A state moves one step at a time under one of 7 hidden systems, and each row is a state written as 18 numbers. Each run below is a few steps of one system.
run 1, kuro (9 x 18):
[[ 23   9 -24   7   2   9 -13  10  -9   9 -11  23   6   3  10   8   8   5]
 [ 10   7 -22  -3   2   4   9 -13  -8   3  15   8 -10  12 -16 -27  10   0]
 [ -8  -4  13   9   5  26  -4   1   7  15   7  18   7 -16  -6 -19   9 -11]
 [ 20  -1  -5  10 -19  23  -2  16  -3  17  -7   8   0  12  18   0   6   4]
 [ 13   6  -7  23 -14  -4  15 -17   3   7  17  -6  -6   9  -7 -21  11   9]
 [  1   3   7  26  11   5  -8 -14  11  18  -5  16   7 -23  -5  -3   8  -8]
 [ 19   7 -24   5  -2   3  -1  11  -4  18 -18  25   4  13   7   3   1  -3]
 [  6   2 -13   8   2   0   5  -5  -4  -1  11  11   0  15 -25 -34   6   6]
 [ -2  -3  15  12   8  29 -18  -2   7  15  -1  12   3  -6 -12 -13   4 -14]]
run 2, Kod, 9 rows:
[[ -4  -4 -22 -16   3   1   6  11 -18   3 -20  12   5  -6   0 -26  -9  -1]
 [-19 -25  26 -16   9   7  -5   8   2 -11  -7 -13  -2  -2  -5  -9  -3  -3]
 [  3 -12  18   7 -33   2   9   7  -5 -11  17   6   0  -5 -14   6  14   1]
 [  1   3  -7  14   4   0   4  20   6   0  10  20  24  -4  17  -8   9  19]
 [  0  -6   2  -4  30 -12 -12  -9   6 -14   0  -3   1 -13  14  22  11   9]
 [  7   5 -18 -11 -13 -16   6  -9 -23  -9  -6   6  -9 -16 -10  17  -1  -8]
 [ -7  -4 -14 -17   2   5   1  21 -14  -1 -23   7   7   1   4 -20 -16   3]
 [ -9 -27  25 -16   6  13  -7   2  -1 -16   1 -13  -7   1  -7 -10   7   2]
 [ -2  -3  12   4 -32   1  15   8  -5  -8  27   8   6 -10  -9   2   9   2]]
run 3, rolar, 9 rows:
[[  7   1   5   9 -27  -8  13 -11   0   3  12  -2 -12  19 -24   0   3  -7]
 [-13   7   6  11  -6  13  -7  23   5  11  -7  18  24 -14   4  -3 -13  -5]
 [  8  -6   3  -3  31  -6 -13  -5  16  -6   5   2  -2  12  12  21  16   8]
 [  9  16 -11  12 -23 -19  12 -19  -8   3   3  -5 -11  -2 -15  10  -5  -7]
 [ -9  10 -10  -8   7  14 -16  19 -11   3 -19   9  13 -14   6  -5 -21  -5]
 [ 10 -12  -4 -22  21   4  -6  -4   4  -8   7  -4 -14  28   3   7  15   2]
 [  4  12  -2   8 -36   1  19  -2  -5   9  16  -2  -6   9 -13  -4  -4  -7]
 [ -8   2   7   4   5  24 -14  22   7   9  -6   7  18 -14  20  -1  -8   1]
 [ 15  -9   1   1  20  -7  -1 -20  14   2   6  -7 -14  12  12  14  22   6]]
run 4, Rize, 9 rows:
[[ -3  -4  19  26  -4 -16   8 -19  18   5  -1 -24  -3  -2   2   1  -1   8]
 [ 14  -5 -14   0 -12   0  -5   0 -21   6 -31  10  -6 -17   4  13   0  -7]
 [-15  -6  -8 -11  24  -4   5   6   3  -2  -3  13  12   2  -8 -33  -3   3]
 [ -8   1  23  18  -3 -12  -8 -15  12  -4  -4 -24  -6   8 -16   7 -13  -2]
 [ 11   5  -9  -3 -18   8  -9  14 -17   7 -19  21   1  -1  -8  17  -6 -13]
 [ -4   2  -7  -1  17   8  -1   9   7  -2  16  17  12  17  -9 -30   6   8]
 [  4   7  16  21   1  -4 -14 -21  12  -5  13 -17  -7   1 -10  20   3   1]
 [ 13  14 -23 -10  -4   4  -3   9 -12   9  -7  19   0  -5  13  26  -3 -10]
 [ -3   4 -14 -15  21   7   7   0   5   0  16  -5  -1  20   7 -29   3  10]]
run 5, muv, 9 rows:
[[ -6 -19  19   3  17 -11  10 -16  24   7   1 -13  -8  10   3  -7  13   1]
 [ -1   1  11  -3 -39   7   6   4 -15  -2   0  -9  -9  -5 -15   3 -11 -13]
 [ 10   5 -21  17   4   2  -1   6  -7  10 -16  17  14 -15  12 -17   3  11]
 [ -8 -15  21  10  16 -14   4 -13  24  -1  13   5   0   6 -11   2  17  -1]
 [ -7  11   3  -7 -29  -6   2   9 -14  -9   3   1  -1  -5 -16  18 -18 -12]
 [ 13   4 -27   6  16  -8  -8   7  -8   2 -22  16   9   0  12  -5   2  13]
 [ -9 -16  18  -9  22  -7   0 -10  16  -8  10  -2  -7  19 -16  -3  12  -3]
 [-11  13   5 -10 -25  12  -7  16 -13  -6   1  -8   3   1  -9   6 -27  -9]
 [ 17   3 -17  11  15  11 -14  11  -2   4 -10   8  10   3  24  -5   8  18]]
run 6, muv:
[[  3  -6   2   6   9   1  18 -16  20  24  13   8  -7   7   2 -13  19 -10]
 [ -2  17   8  17 -24  -3   4 -17   1   9   6 -10  -9  -4 -19   7 -13 -16]
 [ 15   5 -16  12  -2   1  -6  -1  -5  20 -24  22   1 -12   3  11   4 -11]
 [  1  -2  -5   2  15 -15  12 -14  17  12   9  20  -3  20 -17  -6  15  -9]
 [ -6  19   3   5  -9  -3 -12  -8  -3   0  -2  -6  -5   7 -28  10 -23 -17]
 [ 14   6 -15   2   8  11 -18  12  -3  14 -23  25   5  11   3  10  -2  -8]
 [  3   6  -5  -6  19   5  -1  -6  15   3  25  10  -4  31 -10  -6  12  -1]
 [ -7  26   2  -2  -1  14 -19  -5  -2  -2  10 -15  -5   1  -9  16 -21 -13]
 [ 16   7 -15  -6   8  17  -9   9   1  17 -10   9  -2   5  28  17   3  -3]]
run 7, dasi, 9 rows:
[[ 12   5  -6  20 -25  16  -3  16  -8   7   3  13  10   6  -6 -17   1   7]
 [ -1   2  11  15  29  15 -18 -10  22  10   4  -7   3   5   5 -10   4   4]
 [  2 -11   6   7   8 -28  -3  -9   5  -2 -18  15  -1  -5 -11  24   7  -6]
 [  9  23 -32  -2  -8  -1  -5   5 -18   3 -12   6   2   3  -2   1 -19  -2]
 [ -9   3   1 -26  19  16  -6 -11   2  -2  11 -19 -15  11  -3  -9  -6 -10]
 [ -6 -15  21 -10 -22  -9   9   5   0 -11  11   7  -5   3 -19  19   8 -10]
 [ 13  14  -4  16 -26  14  -4  20  -3   4   8   1   9  12  14   2  -5  12]
 [  9  -3   4   8  24  12  -7 -15  18   9  10 -13  -8   4  19   0  17   6]
 [ -3  -4   3   7  -2 -30  14 -14   5   5  -7  11  -1 -22  -1  24   8  -9]]
run 8, dasi (9 x 18):
[[  9  -3  -3   4 -31   4  -5  21 -17  -6 -20   0   2  12  -3   2 -12   6]
 [ 11   2  -6   0  15  29 -12  -3   4   8  18   4  -5  12   2 -21  14   2]
 [-14  -3  23  13   8 -18   1 -13  22   0  11   2   4  -7 -13  17   5  -8]
 [ 12   6 -11   8 -15  -8  -9  15 -12  -3 -27   3   6   2  11  21 -12   7]
 [ 12   9 -26 -16  20  15  -1 -11  -5   8   8  -1 -13  11   9 -14   7  -2]
 [-21  -1  19  -8  -1 -14  13 -16   8  -3  14 -10  -7 -11 -17   9  -3 -16]
 [  3  -5   6  -1 -30   5  -1  27 -11  -4 -15   0   7   2  10  14 -12   3]
 [ 17  -1 -12   0   8  21   3   0   5  12  13   3  -5  19  12 -22  17   9]
 [-12   0  20  18   6 -13   5 -24  17   4  12  -5  -2 -20 -11   5   7  -7]]
run 9, lidug:
[[  3  13   6  16 -23   3   2   0  -3 -13  32  -6   3   7 -15  -2   2  12]
 [  1  11 -16 -17   5   7  -6   8 -16 -12   5   2   5 -26  21  16  -2   4]
 [  6 -20   9  -2  12  -8  13  -6  17   2   6  -3  -7   7  21   9  25   9]
 [  5  -2   3   9 -29  -5  12 -13 -16  -9  14 -14 -10 -10 -16 -11   4   5]
 [ -9  -9  -6 -27   2  11   2  10 -17  -3 -17  -2  -1 -25  14  -2  -7  -8]
 [ -6 -26  22   6   1  -3  13   7  20  11  -9  -4   1  13  11  -8   9   3]
 [  0   1   6  25 -25   0  -3   4 -13  -7  -3  -1   9  -9 -20 -18  -7   8]
 [ -9  -3  -9 -12  22   2 -11  14  -8  -5 -19  19  15 -21   4   0  -5  -2]
 [ -6 -12  14  11  15 -26   7  -4  24   1  -5   5   6  21  -6   3   7   5]]
run 10, Rize (9 x 18):
[[-19   7  12 -10 -12  19  12   4   5   9  27  -3   2 -15   4  -4  -5 -15]
 [  8  -7  12  17 -18   6  16   4  16  23   2  -2   1   5  23   1  11   2]
 [ 19 -12 -13  10  -5  -1  10 -18 -11   7  -6   6  -9 -18   4 -12  25   5]
 [-15   2  -4   2  23 -10   3 -13   1   2 -10  -1   8 -35   7 -12  -3   1]
 [ -8  -7   4  -1  11 -19   3  -4  10   9 -34 -16  -5  10   7   4 -17  -5]
 [ -1  -7  -6 -12 -16  -1   2   1 -19  -1 -22   0 -11  10 -24 -13 -13 -12]
 [-18   2  16   8  -5  16  -9  12   2   0   7  11  15  -4 -24 -20 -13  -8]
 [  8   0  16  28  -5  -2  -9   3  19  11  -1  13   7  18  -9  13   6  -2]
 [ 25  12 -26  13   1  -5  -8  -8 -11  -2   3  21  -1   4 -11   4  13   6]]
run 11, Kod:
[[-10  13  10   2 -15  16  10   6  10  25   4  -5   4 -14  18   8 -13 -17]
 [ 16 -16   4  13  -5  -2   8  -3  13  19 -17  -6  -9  16  21   4  13   5]
 [  0   1  -3  22   9 -11   9 -28   4  10   0  -6  -3 -20  -9 -21   8   1]
 [-15   8   8   7   3  -4  -2  -1  13  20 -16  14   7 -11  -9  12 -15 -25]
 [ 12 -16   3   8  -2 -16  -2   0   6   6 -25   7  -7  31 -12   4   4  -1]
 [ -3   6  -2  19  10  -6  -8 -13  -1  -7   6   3   4   3 -31 -28  -2   6]
 [-16  15  11  -3   8   8 -15  10  12   1  11  14  11   8 -14  16 -13 -15]
 [ 17   3  -5   0  -4  -8  -5   7   3 -10   4  -1  -4  40  -2  18   3  10]
 [  7  23 -21   6   9   6 -11 -12  -9 -10  18 -11  -1   1  -7 -18  -5  14]]
run 12, rolar:
[[  1   2  -3 -18   7  17  -2  -4   6  18   3  11 -13  22 -11  -1   1 -25]
 [ -2  16   4   5 -12   8   4  12  17  16   9  -4   3  32   4   3 -16  -6]
 [ 16   7   6  24  -4  20 -21   7  11  16  -2   6   2   9   9  13   4   1]
 [  6  15  -7   9  16   1  -2 -21  15  26   1   9  -7  -4   5  15   5 -16]
 [ -3  27 -11   4   7  -7  -8 -11   5  11 -12 -18  -3  13   1   7 -27  -8]
 [ 15   3  -8   0   2  16 -23   0  -9   9 -25   2 -10  20 -10  -1  -9  -9]
 [  1   6  -6 -10   8  14   0  -4   9  21   6  18  -7  23 -13  -8   3 -21]
 [ -6  19  11   7  -8  10  -6  10  19  11  13  -5   5  26  -1   8 -16  -7]
 [ 16   4   6  22  -5  11 -18   6  11  17 -10  10   1  10   8  22   5  -2]]
run 13, kuro:
[[ 13 -21   5   3  16  21 -13   0   4   1   4   9  -5  12  -1 -15  26   7]
 [  9   6   4   6 -33  18   4  -1  -6  15   9   7  -9  -3 -11   5   3 -17]
 [  2  20  -9  24   1   5   4   5  13  12  13  -3  16  -1  18 -16  -4  16]
 [ 23 -14  -4  16  14  -2  -7 -15   3   5  -6  13  -8  -1  -1   3  30   6]
 [  2  16 -17   3 -15   1   7  -6 -11  17  -2  20  -1 -11 -18  -1  -4 -19]
 [ -4   7 -12   7  18  11  -2  13   5   8   0  10  17   5   8 -32  -5  11]
 [ 18 -24   7   3  -2  18  -8  -2  -3   5  -6  11 -14  15 -12  -7  23  -4]
 [ -1  19   4  16 -31  12   7   0   1  17  12   2   0  -1 -12  -5 -12 -14]
 [  6   7  -1  27  15   4  -7   3  20  10   3   0  14   7  18 -10   5  19]]
run 14, lidug, 9 rows:
[[  4 -25  11   7  -8   9  -3  10  -8   1 -14  16   7 -26   5  -2  16   3]
 [ -7 -15  -3  10   1 -23  21  -2   2   6 -15  14  11 -14  -3 -20   7   6]
 [-11 -12   7   6  10 -18  -8 -11  -6 -12 -26 -11   1 -11 -20 -11 -11   3]
 [ -8 -16   7 -14   2  -7  -8  14  -5  -7 -22  17   3  16 -24   2  -7 -11]
 [-16   9  -1  -3   3 -11   3  18  10  -5   1   4  16  27  -9 -12 -20   6]
 [ -5  12  10   8  11   6 -29  12   4 -19   9  -6  14   9  -6  11 -13  12]
 [  8   7  -6  -3   4  -4  -9  15   2 -12  19  24  12  10   1  26  11   7]
 [  3  14 -15  -4   9 -19  10  -9   4 -16  28  -7   1   5  10   7   7  17]
 [  6  -4   5 -16   1   1  -5 -14 -10 -21  16 -20 -17  -7   2  21   9   3]]

Name the system that made each run.
run 15:
[[ -6  18  -8   0  -7 -18  -9   5 -15 -15  -7   2  10 -14  -9  21 -20   1]
 [  8 -14 -13 -14  24 -13  -4   8   1  -4 -23  15   2  13  10   7   8   7]]
	muv
run 16, 2 rows:
[[ -8 -13  12 -16   7 -22   1   1   7  -9  -9  10  -4  12 -14  27   2 -11]
 [  0   7 -11  -9 -12 -13   9   8  -5 -12   4 -12  -2  34  -8  -7 -15  10]]
	lidug
run 17, 2 rows:
[[  3  -2   2   0  12 -11  -1   4   8 -14  20   7   9 -10  19  26  16  13]
 [ 11   8 -24  -6   3 -17   1  -6 -17 -11  -6   3  -1 -19  14  21   3   8]]
	Kod
run 18:
[[ -7 -19  30  -5  -3  22 -12  15   5 -10   7  -5   3  -9   8   9   8   1]
 [ 13  -8  -1   3 -19 -10  19   3   0  -4  23  12   0  -4   8  10  25  10]]
	Kod
run 19 (2 x 18):
[[ -3  -5  -9  -3  19   7 -10   7 -11  -4 -12  14  14 -28   9 -12   5   7]
 [-15 -12  12  -2  25 -27   4  -7  20  -6 -10  -9   1  12  -2   0  -4   3]]
	Rize
run 20, 2 rows:
[[  8   7  -6   8 -24  15   0   8 -12   3  10  15   2  12 -23 -21  -2  -4]
 [ -1  16   1  26  18   6 -21  -4  10   4   5  14  18 -14  -6  -3   0   4]]
	muv
run 21, 2 rows:
[[ 13  -1   8  13 -23 -13  -3   6   4   1 -12  -5  -4  23   2  27  -5   1]
 [ 13   8 -26  -7   4  15  -5   7 -17  -8   9   5   2  12  -3 -25   2  14]]
	lidug
run 22:
[[ -4   7 -17  -2  31 -10 -18   3  -2 -12 -10  13  15   0  -7  -8  -6   9]
 [ -7   7   7  -5  18 -11 -16  -5   8 -12  -3 -16  -5  25 -14  12 -16  -4]]
	Rize
run 23, 2 rows:
[[ -2  16  -7  -7  -6   0 -13  19 -14 -22   3 -14   9   8   7   8 -21  15]
 [  0 -18  15 -21   3  17 -12  18   0 -16   9  -1  -4  19   3  10   7   3]]
	Rize
run 24 (2 x 18):
[[  0  12 -11   0   3 -15   8  12  17  13   0  23  10  20   8  19  -2  -5]
 [ 11   3  -9  10  19 -16 -17 -13  -2 -13 -17 -20  -6  13  -2   1  -5  18]]
	Kod
run 25:
[[-23  -5   6 -18  26 -19   5 -10  10  -6   1   3   1  -1 -15   0  -4 -11]
 [ -6  16   1   7 -25  -9   3   6  -2   2 -11 -19   0  15  -3   9 -29  -1]]
	Rize
run 26:
[[-17  11   7  -3   5 -13  -1  -9  -1 -11  -1 -29   1 -21   8   9 -20   2]
 [  2 -21  -6 -30  -3   2   5  19 -17 -11 -12   6  -3  -2  15   6   8   3]]
	dasi
run 27, 2 rows:
[[  6   6 -10  24  -1 -13  12   0  13  16   5  27  16  -2   0  -2  12   2]
 [ 18   5 -19  17   7   5 -17  -3 -13   0 -12  21   5  -4 -14 -13   8   7]]
	kuro
run 28, 2 rows:
[[-10  13 -12 -25   5  -2   9   9   5   4   3 -10  -3  25  12   6 -20  -8]
 [  9 -15  11 -10 -20   3   9 -11  -9 -10   8 -21 -24  10  -7   3   9  -1]]
	dasi
run 29, 2 rows:
[[ 15  -8 -11 -12 -12  14   2  -1 -22  -9  13   9 -13   5 -17 -14  18   1]
 [-21   1  11 -17 -11  14  18  14   5   4  22   2   7 -11   7  -5  -4 -12]]
	rolar
run 30, 2 rows:
[[-14  15  -4 -11  23  -5  -4  11  12 -12  24   7  18   5   8  10  -6   8]
 [ 12   4   2  -3  -7  -1  -4   0   4  -8   9 -25 -13  29  14  22  -2   8]]
	Rize
run 31, 2 rows:
[[-17  -1  16  12 -12  -2  -3   0  -5   1 -14  -8   8 -36  -4   1 -15  -8]
 [ -1 -20  -5  -9  28 -17  -2   4   3  -6 -25   7   4   3  11  -4   7  11]]
	rolar
run 32, 2 rows:
[[ 11   2 -13   1  23 -14  -8 -11   8   4 -18  -5  -9  31  -3   3  -2   1]
 [ -2  17 -13 -16   0   3  -8 -13 -18  -8   4  -5 -13   2 -24  -1 -13 -15]]
	Rize
run 33, 2 rows:
[[ 11  -2  -6  -5  11  22 -14  -4 -11 -14  13  -9  -9  16  -9 -24   7  11]
 [-20   6  16  -4  11  26 -13   7   8   4  11  -9   8 -17   8  -5 -11  -8]]
	muv
run 34 (2 x 18):
[[ 18   4   0  20  -3  -1 -10 -16  -2  -9   2 -29 -12  11   4   0   2  19]
 [  3  -1  -1  -7  13  10  -8  -6  -3   1   8  16   1 -32   8  21  16  -9]]
	dasi
run 35, 2 rows:
[[ 25   9 -15  22 -24   8   0   5  -8   9   2  11   0  12  -1  -6   6   9]
 [ -3  14 -18  -5  27  11  -5 -13  -4   6   7   4   3 -24   6 -18   3  -2]]
	lidug
run 36, 2 rows:
[[ -8   8   8  27  -1 -11  -6  -5   9  -3   2   2  11  11 -29 -16 -10   4]
 [ -4  15 -13  -7  12  -4 -23   9 -10 -10 -12  16  10  -6 -12  17 -16  -6]]
	lidug
run 37 (2 x 18):
[[ 12 -17  -2 -12   4  -3  -3   7  -4  -5  -7  19  -1  -8  13  28  22   0]
 [  2  24 -24   3  -9 -15  24  -4   1   9  16   2   4   5   6  -8  -7   4]]
	dasi
run 38, 2 rows:
[[ -4  17  13  27 -14  -3   6 -13  14   8  19 -16   1  -4  -2   0  -6   1]
 [  6 -12   9   3   4   6 -14   7   2   5 -24  -5   0 -13  26  23   2   1]]
	dasi
run 39 (2 x 18):
[[-14  -5  28  -5  -1  14   0  -2  19   6  17 -11  -6  14  -6   0  -2 -13]
 [ 13   9   6  26 -28  -3   8   2   9   7  15  -4   1  16   2   8   4   8]]
	Kod
run 40, 2 rows:
[[-12  -6   5 -21   1   7  15  20  10   2  12   0   8  -4  32   8   2   2]
 [  6 -19   7  -2 -17 -10  24  -4   1  -4   7 -19 -11   8  14  -5  12  14]]
	Rize
